In the data rows, the value 500 means zero.
Here are some points, one per row:
c(560, 515, 454, 442, 601, 504, 541, 445, 340, 493, 593, 389, 635, 563, 419,
  462, 569, 347, 660, 525, 356, 517, 653, 488, 594, 390, 462, 393, 383, 347,
  452, 304)
c(380, 492, 519, 666, 250, 555, 397, 405, 377, 600, 576, 733, 394, 516, 525,
  511, 540, 490, 572, 435, 492, 434, 332, 522, 577, 409, 475, 770, 609, 514,
  507, 531)
c(599, 408, 422, 380, 568, 291, 650, 396, 751, 587, 496, 470, 590, 501, 654,
  426, 553, 506, 549, 425, 554, 553, 420, 442, 675, 401, 534, 461, 545, 673,
  705, 823)
c(422, 454, 375, 571, 350, 302, 455, 688, 702, 482, 316, 673, 463, 558, 299,
  570, 499, 475, 190, 237, 499, 462, 424, 112, 434, 504, 370, 474, 571, 535,
  567, 633)
c(489, 608, 486, 493, 407, 559, 705, 696, 348, 402, 344, 646, 332, 400, 444,
  378, 454, 738, 709, 438, 493, 542, 613, 365, 478, 334, 599, 458, 469, 614,
  586, 546)
c(387, 403, 479, 445, 492, 361, 512, 703, 311, 746, 586, 646, 288, 661, 561,
  557, 546, 657, 589, 389, 644, 468, 280, 444, 610, 212, 207, 285, 535, 601,
  394, 499)
c(839, 580, 574, 351, 508, 386, 556, 488, 522, 624, 385, 135, 676, 497, 357,
  654, 404, 621, 497, 218, 461, 529, 378, 381, 647, 555, 728, 513, 332, 321,
  412, 740)
c(663, 581, 649, 262, 792, 555, 563, 437, 474, 649, 657, 541, 481, 645, 288,
  405, 368, 440, 554, 554, 580, 556, 551, 432, 635, 421, 586, 188, 563, 690,
  375, 247)
c(561, 506, 480, 609, 479, 469, 514, 448, 604, 594, 452, 507, 556, 477, 459,
  580, 592, 516, 783, 514, 472, 328, 775, 433, 515, 575, 661, 593, 559, 494,
  682, 680)
c(495, 279, 478, 609, 462, 399, 485, 705, 581, 418, 494, 581, 387, 628, 416,
  488, 626, 324, 294, 506, 463, 602, 460, 623, 559, 521, 459, 342, 605, 521,
  502, 543)
c(574, 512, 367, 391, 352, 505, 480, 563, 545, 447, 451, 320, 313, 409, 388,
  451, 429, 431, 415, 679, 513, 500, 459, 446, 490, 410, 438, 470, 685, 517,
  447, 735)
c(793, 599, 151, 503, 542, 393, 844, 520, 646, 613, 428, 557, 361, 397, 489,
  468, 224, 625, 440, 489, 227, 468, 637, 458, 548, 654, 503, 573, 546, 419,
  505, 644)
c(120, 465, 571, 564, 577, 600, 246, 407, 365, 481, 999, 623, 610, 558, 616,
  586, 612, 619, 559, 542, 471, 590, 342, 535, 328, 226, 588, 355, 408, 466,
  491, 394)
c(488, 493, 456, 610, 765, 581, 320, 333, 728, 321, 625, 586, 498, 503, 433,
  393, 494, 421, 568, 615, 460, 360, 304, 515, 364, 666, 591, 635, 436, 575,
  526, 335)
c(550, 337, 437, 449, 640, 366, 596, 413, 570, 545, 414, 505, 632, 492, 718,
  558, 331, 604, 356, 505, 335, 506, 396, 555, 592, 519, 432, 383, 586, 477,
  475, 735)
c(377, 366, 365, 559, 492, 734, 532, 424, 432, 591, 355, 562, 586, 359, 492,
  479, 713, 416, 387, 655, 567, 511, 493, 648, 499, 400, 531, 593, 491, 633,
  563, 313)
c(637, 574, 679, 291, 459, 674, 403, 370, 317, 422, 499, 470, 646, 628, 422,
  801, 642, 383, 422, 466, 766, 610, 446, 525, 484, 565, 412, 356, 450, 657,
  303, 467)
c(679, 515, 596, 205, 526, 695, 374, 576, 435, 442, 589, 342, 561, 735, 454,
  581, 477, 490, 736, 411, 573, 503, 586, 325, 282, 505, 580, 372, 564, 388,
  700, 515)
c(532, 584, 675, 498, 566, 545, 191, 550, 302, 669, 693, 578, 624, 639, 538,
  567, 532, 469, 485, 532, 669, 596, 378, 718, 480, 359, 444, 368, 540, 597,
  357, 368)
c(258, 602, 559, 503, 439, 634, 519, 410, 398, 458, 435, 423, 480, 616, 523,
  574, 730, 430, 317, 564, 528, 570, 377, 656, 598, 618, 399, 553, 381, 580,
  313, 367)
c(374, 466, 358, 719, 474, 606, 520, 445, 520, 654, 457, 540, 591, 170, 817,
  443, 522, 497, 522, 598, 506, 343, 578, 634, 334, 331, 704, 460, 613, 488,
  451, 371)
c(496, 645, 627, 629, 569, 471, 334, 349, 348, 343, 428, 518, 598, 352, 486,
  279, 423, 521, 354, 529, 602, 426, 694, 522, 341, 603, 664, 447, 395, 396,
  449, 525)
c(311, 368, 612, 650, 612, 642, 135, 552, 574, 520, 738, 482, 570, 388, 674,
  278, 575, 308, 671, 528, 592, 464, 512, 792, 517, 526, 483, 576, 432, 506,
  548, 390)
c(596, 336, 315, 671, 497, 425, 540, 478, 628, 453, 456, 377, 465, 230, 536,
  584, 422, 412, 583, 485, 466, 594, 384, 536, 533, 729, 505, 718, 437, 537,
  620, 524)
c(777, 401, 366, 601, 384, 359, 602, 378, 583, 450, 345, 428, 344, 545, 504,
  404, 535, 481, 507, 384, 533, 511, 585, 450, 662, 653, 405, 687, 519, 413,
  534, 486)
c(299, 263, 380, 638, 576, 371, 548, 511, 479, 546, 416, 469, 553, 387, 570,
  597, 256, 565, 160, 554, 510, 461, 499, 579, 600, 606, 484, 608, 559, 606,
  501, 543)
c(437, 624, 665, 386, 372, 842, 242, 452, 453, 525, 460, 429, 389, 442, 536,
  581, 648, 544, 481, 548, 672, 356, 716, 633, 409, 606, 756, 648, 590, 455,
  645, 350)
c(377, 472, 492, 398, 435, 459, 549, 643, 573, 499, 403, 537, 583, 331, 403,
  377, 535, 445, 430, 685, 375, 404, 545, 635, 519, 413, 489, 620, 671, 442,
  591, 639)
c(323, 625, 395, 516, 375, 538, 383, 478, 557, 494, 525, 690, 625, 475, 313,
  487, 692, 365, 467, 544, 537, 447, 460, 374, 574, 572, 309, 440, 364, 660,
  575, 650)
c(618, 545, 335, 214, 149, 307, 764, 393, 753, 343, 448, 547, 589, 735, 469,
  543, 338, 580, 219, 453, 363, 319, 539, 201, 749, 392, 310, 329, 483, 606,
  688, 481)
c(626, 483, 641, 276, 444, 595, 580, 450, 545, 329, 254, 268, 387, 271, 615,
  330, 309, 586, 756, 435, 395, 401, 562, 503, 589, 375, 642, 556, 487, 491,
  383, 467)
c(320, 425, 657, 567, 543, 378, 313, 527, 525, 565, 331, 382, 438, 509, 447,
  492, 569, 381, 619, 603, 455, 356, 571, 479, 573, 257, 319, 791, 418, 619,
  465, 413)
c(169, 404, 420, 698, 477, 456, 755, 376, 631, 580, 392, 616, 581, 363, 494,
  585, 460, 706, 459, 429, 418, 509, 436, 446, 372, 394, 404, 554, 635, 549,
  371, 416)
c(582, 529, 466, 489, 757, 333, 532, 403, 388, 413, 639, 403, 297, 543, 506,
  562, 643, 375, 642, 759, 653, 567, 494, 612, 483, 613, 559, 289, 353, 382,
  470, 516)
c(636, 573, 401, 402, 490, 560, 637, 605, 737, 330, 338, 483, 318, 190, 473,
  570, 211, 382, 444, 355, 648, 646, 789, 415, 586, 716, 561, 500, 345, 451,
  845, 383)
c(515, 511, 422, 499, 419, 410, 617, 635, 113, 691, 537, 656, 339, 528, 349,
  481, 663, 506, 524, 618, 551, 537, 597, 441, 517, 265, 624, 457, 424, 371,
  441, 502)
c(741, 599, 628, 456, 449, 423, 740, 723, 567, 347, 494, 363, 370, 223, 409,
  464, 360, 346, 390, 485, 601, 456, 543, 446, 393, 369, 522, 568, 546, 357,
  420, 644)
c(511, 632, 660, 403, 518, 394, 362, 474, 550, 431, 756, 680, 630, 966, 298,
  703, 323, 451, 554, 629, 556, 584, 881, 493, 500, 461, 462, 25, 461, 354,
  536, 438)
c(246, 477, 502, 350, 681, 530, 399, 513, 247, 413, 601, 343, 601, 650, 765,
  499, 544, 408, 469, 485, 601, 597, 341, 556, 312, 412, 670, 645, 511, 560,
  517, 410)
c(542, 421, 458, 650, 687, 486, 518, 571, 599, 516, 318, 292, 384, 274, 444,
  612, 271, 457, 386, 585, 509, 551, 482, 471, 240, 995, 534, 792, 512, 333,
  641, 545)
c(573, 436, 689, 388, 585, 503, 297, 477, 696, 345, 607, 446, 497, 796, 480,
  576, 323, 597, 539, 453, 718, 679, 634, 558, 309, 563, 559, 512, 633, 443,
  612, 284)
c(665, 534, 466, 415, 506, 342, 638, 484, 636, 428, 396, 575, 580, 416, 599,
  694, 247, 506, 380, 421, 268, 411, 599, 567, 366, 454, 541, 858, 654, 586,
  738, 558)
c(481, 548, 416, 425, 542, 583, 339, 615, 470, 483, 685, 344, 452, 682, 572,
  309, 677, 528, 562, 390, 335, 501, 386, 443, 667, 521, 429, 342, 340, 656,
  449, 549)
c(365, 387, 437, 633, 120, 529, 623, 560, 208, 859, 403, 861, 403, 434, 589,
  415, 612, 613, 642, 600, 329, 538, 426, 475, 496, 452, 498, 418, 622, 339,
  486, 746)
c(465, 591, 469, 715, 563, 636, 514, 443, 328, 533, 586, 604, 273, 527, 705,
  565, 562, 516, 561, 551, 492, 599, 326, 391, 692, 517, 566, 601, 475, 353,
  469, 515)
There is one direction along which these points spread out most. Take the direction at right angles to it along which they spread out most. Go by this last direction. How far along it is each point below, from 0 to 99? 50 is the average, and the first point above lies past it. One standard deviation of the points above along it is 16.
c(586, 630, 546, 475, 566, 555, 484, 446, 612, 454, 485, 487, 567, 526, 487,
  403, 696, 712, 511, 457, 395, 659, 437, 385, 462, 567, 424, 360, 410, 361,
  371, 427) 59
c(376, 525, 498, 453, 483, 474, 396, 421, 358, 528, 323, 644, 392, 392, 626,
  513, 721, 520, 453, 467, 649, 491, 333, 598, 631, 397, 469, 645, 326, 532,
  426, 261) 33
c(464, 497, 616, 343, 704, 625, 359, 440, 377, 271, 494, 524, 606, 739, 262,
  377, 555, 615, 529, 401, 568, 489, 315, 507, 552, 535, 597, 360, 284, 465,
  379, 435) 68
c(738, 559, 596, 601, 668, 714, 555, 471, 601, 414, 552, 425, 636, 489, 447,
  551, 459, 517, 574, 349, 498, 456, 553, 445, 510, 495, 439, 551, 222, 470,
  398, 506) 61
c(488, 428, 633, 737, 426, 439, 755, 528, 510, 474, 329, 702, 628, 416, 463,
  382, 414, 568, 362, 563, 427, 583, 443, 615, 395, 600, 352, 744, 613, 684,
  520, 473) 30
c(259, 653, 531, 501, 350, 490, 642, 673, 679, 424, 513, 619, 597, 453, 746,
  496, 630, 638, 421, 305, 363, 472, 495, 636, 350, 435, 358, 787, 450, 457,
  576, 430) 32
c(902, 446, 600, 416, 598, 400, 625, 349, 573, 687, 474, 301, 680, 616, 304,
  633, 372, 448, 654, 490, 388, 469, 583, 506, 595, 799, 516, 116, 478, 387,
  407, 438) 84
c(249, 766, 412, 676, 400, 729, 529, 510, 309, 613, 777, 422, 505, 466, 751,
  257, 557, 539, 327, 559, 448, 446, 504, 666, 416, 440, 545, 618, 647, 651,
  399, 604) 25
c(687, 308, 583, 357, 542, 399, 500, 583, 584, 406, 584, 278, 398, 854, 288,
  538, 634, 614, 511, 522, 460, 573, 284, 496, 390, 643, 380, 251, 691, 577,
  249, 607) 74
c(332, 550, 510, 639, 356, 379, 301, 518, 562, 523, 634, 623, 495, 562, 461,
  511, 362, 336, 790, 600, 543, 516, 542, 512, 496, 452, 505, 513, 709, 453,
  539, 378) 46
c(468, 466, 422, 608, 414, 506, 491, 544, 378, 533, 430, 352, 520, 282, 617,
  422, 541, 417, 462, 483, 451, 383, 628, 360, 481, 599, 416, 477, 434, 393,
  428, 676) 40
